128 stands for zero in the data rows.
Here are some points:
[135  63  76 129 124  35 107 166 138 157 135 124  82 198  97 114 128 157
 119 162 148 127 180 109 172 136  74 124 124 173 177 122 161 120  50 153
  64 182 143 114 144 165  92  90 157 127 152  84]
[117 166 129 133 148 169 138 130 130 142 136 144 149 128 179 106 153 143
 113 110  83 101 123 131 104 178 111  99 131  99 108 100 112 123 157  91
 135 157 132 130 124 135 120 149 150  82 122 156]
[141 112  53  93 141 121 137 119 123 208 153  93 183 161 105  87 130 143
 118 161 111 129 135  86  68 158 100 111 168 122  95 124 142 125  70 113
 114 164 124 124 157 126 104 123 150 152 171 112]
[117 174 120 128 141 175 168 112 137 123 147 149 151 131 175 123 158 135
 130 107  81 117 120 122 115 173 104  87 123  92 121  82 116 127 162  85
 152 167 105 131 133 134 120 151 135 101 128 160]
[170 114 125 116  63 122 149 195 102  70 145  73  67 128 149 122 100 159
  73 195 129 223 139 108 172  82  96 129 138 138 158 175 157 136  87 145
  58 232  80  58 155  57 172  71 162 184 203 152]
[129 131 152 154 128 129 164 123 143  85 125  96 114 113 167  88 112 141
  98 130 114 169 119 106 169  95 161 136 120 158 121 135 164 156 134 104
 154 125 114  96 105 142 161 138 126 145 131 126]
[124 155  97 146 118 162 111  73 171 140  82 166 137 131 113 119 137 102
 166 141  93 108 152 118 122 143 164 130 149 105 116 124 210 116 162 166
 182  68 152 206 145 167 110 162 144 123  73  71]
[156 165 134 125 124 178 104 106 155 163 145 118 151  71 109 116 161 136
 119 130 122  96 113 181 104 152 128 102 141 109 125 113 136 183 154 118
 132 136 129 177  74 120 153 140  70 151 137 160]
[  0 116 109 185 199 140 161  16 115  48 134 211 115 116 208 108 162  88
 255  18  51 231 142 178 148 142 255 202 112 143  94 162 101  93  89  27
 240  76 171 159 112 178 171 231  55 112  25 104]
[109 158 122 129 127 150 147 128 163  90 172 104 137  93 170 110  87 133
 107 112 104 198  53 119 143 120 168 149 136 107 138 187 176 111 160  88
 158 145 108 105 134  89 102 139 138 142 142 168]
[120 131 114 139 121 138 131 127 129 126 135 157 124 129 121 130 125 138
 134 117 133 114 120 115 120 143 136 126 137  96 143 136 108 119 125 139
 125 126 152 124 125 145 126 120 135 123 130 141]
[118  56 171 163 105 112 229  54 163 130 130 164 194 157 198 173 122 114
 201  94  25  19 144  85 132 122 198  70  83 177  81  19  17 180  68  96
 182 109 163  36 182 255 191 116 180 114 165  86]
[132 122  88 105 122 139 144 126 136 165 175 116 174 132 109 109 141 148
 130 157 107 162 131 113 107 150 117 132 146 117  92 113 122 118  99 110
 111 137 118 145 168 107  87 146 150 150 153 118]
[127  76  85  79 178  91 180 147 110  90  97 104 134 196 199 121 115 116
 134 135  57 194 152  58 107  97 124 130 119 183  66 123 136 109  88  68
 116  94 108  40 178 136  90 144 199  67 133 104]
[109 167   6 156 173 203 135 107 109  97  73 156   0 119 158 136 179 148
 135 146  86 181 177 166  69 161 143 144  88 109 162 119 138 127 151 116
 126 226 129 180  44 115 227 113 130 147 106 168]
[ 88 102 105 170 119 132 119 140  89 127 116 189 105 118  74 141 116 137
 130  77 148  95 113 108 105 173 136 136 154  54 182 173  60 111 165 146
 133 125 200 120  98 175 108 102 131  92 118 155]
[176 130  65 155  54 205 138 141 104 158 212  56 100  80  81 147  83 188
 147 176 160  95 122 150  52 138 113  98 153 127 129 160  80 201 128 197
 121 210 100 131  83 125 233  71 122 228 210 187]
Then 16 other points, each followed by its number:
[ 63 121   0 166 116 165 129  84  94 186 189 166 104  48 108 179 118 147
 221  53 180  79 114 165  64 184 122 154 150  75 123 225   7  76 120 144
 192 150 146 204  74 176 101 137 120 150 124 206] 0
[159 212 193 147  80 159 240 112 155 117 100  88  44  44 194 179 101 126
 106 160 129  34 132 135 104 137 117  37 166 195  38  82 139 171 173 138
 196 166  53 101 128 132 205 247 159 174  66 179] 1
[149  72  84  73 208  57 248 157  93 126 102  96 124 224 213 113 129 102
 134 105  83 195 175  50  79 112 124 160 106 216  43 175 143 106  40  19
 124  88 115  40 184 117 109 159 226  87  86  93] 2
[158 111  46 132 120 168 226  22 125 115 181 176 190  77 192 159 155 105
 190  72  25 136 111 152  79 130 172 111  86 109  88 109 107 127 107 103
 184 135 132 103 183 186 189 175 134 104 146 171] 3
[176 119 227 106  81  61 113 175 193  98 168 171 190 144 147  78  84 115
  79 151 161 121 132 125 188 126 119  91 164  98 127  80 195 155 117 153
 116 170 159 128 136 142 131 155  90 167 120  77] 4
[183  59 201 112 133  84 130  70 120  72 117 144 180 169  85 180 147  45
 113  63  71 146 143 143 112  11 178 179 107 186  77  70 188 115 157 151
 148  35 118  89 175 119 124 132  67 120  99  81] 5
[169  65 124  60 184  79  37  76 129 155  98  60 153 150  69 162 208  83
 122  91 182 158 184 200 179  70 120 202  58 185 124 108 136 121  97 160
   0  83  45 169  91 122  80  41  36 162 123  94] 6
[114 141 158 169  79 159 143 121 100 103 140 109  98 102 143 149  89 155
 111 122 108 118  89 113 148  87 178 148  90 122 161 129  97 146 116 164
 137 162 128  79 132 129 172 114 130 128 159 173] 7
[162  62  92 116 119 109  81 143 131 184 136 136 177 189  19  89 103 185
 106 150 134  42 129 106 116 106  86  89 122 127 177 103 124 125 102 236
  90  84 198 112 149 146  99  81  88 160 146 109] 8
[ 26 255 255   0 255 121   7 255  10 175 100   0  89  94  99 130 173   0
 146 109 255 255  28 163 244 142  59 105 168  63 118 118   0  65 246  32
  87  48   0 215  43   0   0  18 148  77 144  66] 9
[161  96 223 225  55 167 200 132  63  38 110  84  29  61 180 234 139 191
 118 114  91  84  90 117 172  73 214 175  27 174 160 186  73 178 117 203
 173 168  82  34 134 163 228 164 134 148 172 227] 10
[155  75 107 165 135 131 124 181 208  66 133 158  71 246 106  47   0 152
 101 130 140 118 125  46 168  63 135 155 123 146 215 203 100 192 113 215
 113  91 191  72  50 161 160  13  67 120 229  92] 11
[190 108   0 255  34 138 105  62 128 138  59 170  37 126 114 151   5 162
 146 164 111  26  88 107  69  98 197 158 139  87 123 255 213 123 149 190
 194  78 196  65 124 194 175 128 171 184 148 175] 12
[129 190 205 107 129 148 103 136 141  93 170 134 176  95 114 117 136  87
  86 119 158 156 100 165 134 130 108 105 144 106 133  80 108 128 180 129
  86 160  98 147 144 102 135 119  70 152 117 102] 13
[137 141 129 137 126 170 140 102 121 129 118 108 120  94 106 147 128 125
 125 121 119 128 120 136 103 125 118 116 141 106 119 139 108 110 157 133
 135 112 123 122 131 141 142 120 132 140 116 134] 14
[120 145 158 105 148 134 113 141 127 125 127 115 151 119 125 131 130 111
 116 116 137 155 121 130 131 114 117 130 138 124 119 126 113 124 134 105
 124 107 113 133 113 107  93 116 125 115 128 135] 15
Which three of these numbered points are nearest to each point below by angle, seen from the average point of the first points? Their numbers follow each, nearest first.
[184  93   0 133  89 102 120 162 131 136 140 195  39 141 117 119 110 158
 103 188 123  91 201 167  47 182  74 112 152 158 167 179 212 109 124 168
 132 243 177 143 155  95 176 131 140 123  79 156] > 12 8 0
[108 170 141  84 145 161  63 148 125 126 120 140 116 149  98  89 129  82
 117 148 160 235 138 126 140 127 118 144 173  72 179 126 134  96 153 139
  93 144 111 175 124  62  80  84 138 126 145  86] > 9 15 13
[134 184 191  61 171 117 128 135 110 173 129  94 164  84 102 126 149 121
 101 117 155 139 111 157 131 146  96 128 156 106 122 108  85 138 151 103
 108  87  98 142 120  93  75 116 156 128 134 150] > 15 9 13
[132 119 102 123 134 161 189  67 117 128 163 153 152 122 170 152 175 121
 174  97  56 172 127 132  93 127 151 134 101 127  86  98 114 101 124 114
 163 114 142 113 161 164 168 153 151 134 127 153] > 3 5 2
[ 54 125 139 165  90 157 222 139  19 109  90 152  61  91 149 200 119 183
 153   0 158  35  69 104 119 136 180 117 110 118 172 188   0 171 211  49
 163  66 183  63  82 166 155 166 111  49  94 244] > 10 7 0
[119 161 184  85 166 106  95 135 104 142 119  99 142 117  96 146 148  69
  96  80 163 180  89 147 125 118 102 157 174 107 131 152  82 111 168  90
 116  97  69 144 122  60  56 126 114 105 148 135] > 15 9 13
[119 168 168 147 122 176 119  75 132 121 148 156 173 128 137 116 156 103
 148 139  87 144 121 103 130 131 150 115 123  93 109  73  97 111 131 125
 137 141 117 148 140 143 132 159 123 123 111  97] > 13 5 15
[129 143 129 148  99 121 112 126 120 133 141 117 106  98 149 147 135 142
 132 143 141 131 140 126 128 122 145 131  92 141 127 119 147 136 112 137
 133 135 128 143 135 122 147 150 104 150 112 149] > 10 7 6
[177  74  77  66 132  92 141  72 102 116  33 229 105 215 119 209 190  22
 126  59  46  83 162 107  86 100 121 178  15 197  84  60 142  52  88 131
  78 114  88  84 255 182 148 113 149  25  23 114] > 5 2 6
[206 128  67 164   0 226 166 131  67  81 161  56  82  92  76 169  74 181
 131 177 137  99 110 142  66  87 141  91 139  97 134 190  92 182 127 214
 135 198 126  94 102  97 255 115 115 234 166 190] > 7 10 12
[107 114  68 130 132 155 125 104  85 157 129 110 119 106 129 109 151 161
 181 139 118 122 140 119 122 159 116 145 113 123 141 129  75 130 105 127
 138  98 161 152 132 149 110 122 155  96 122 136] > 0 8 9
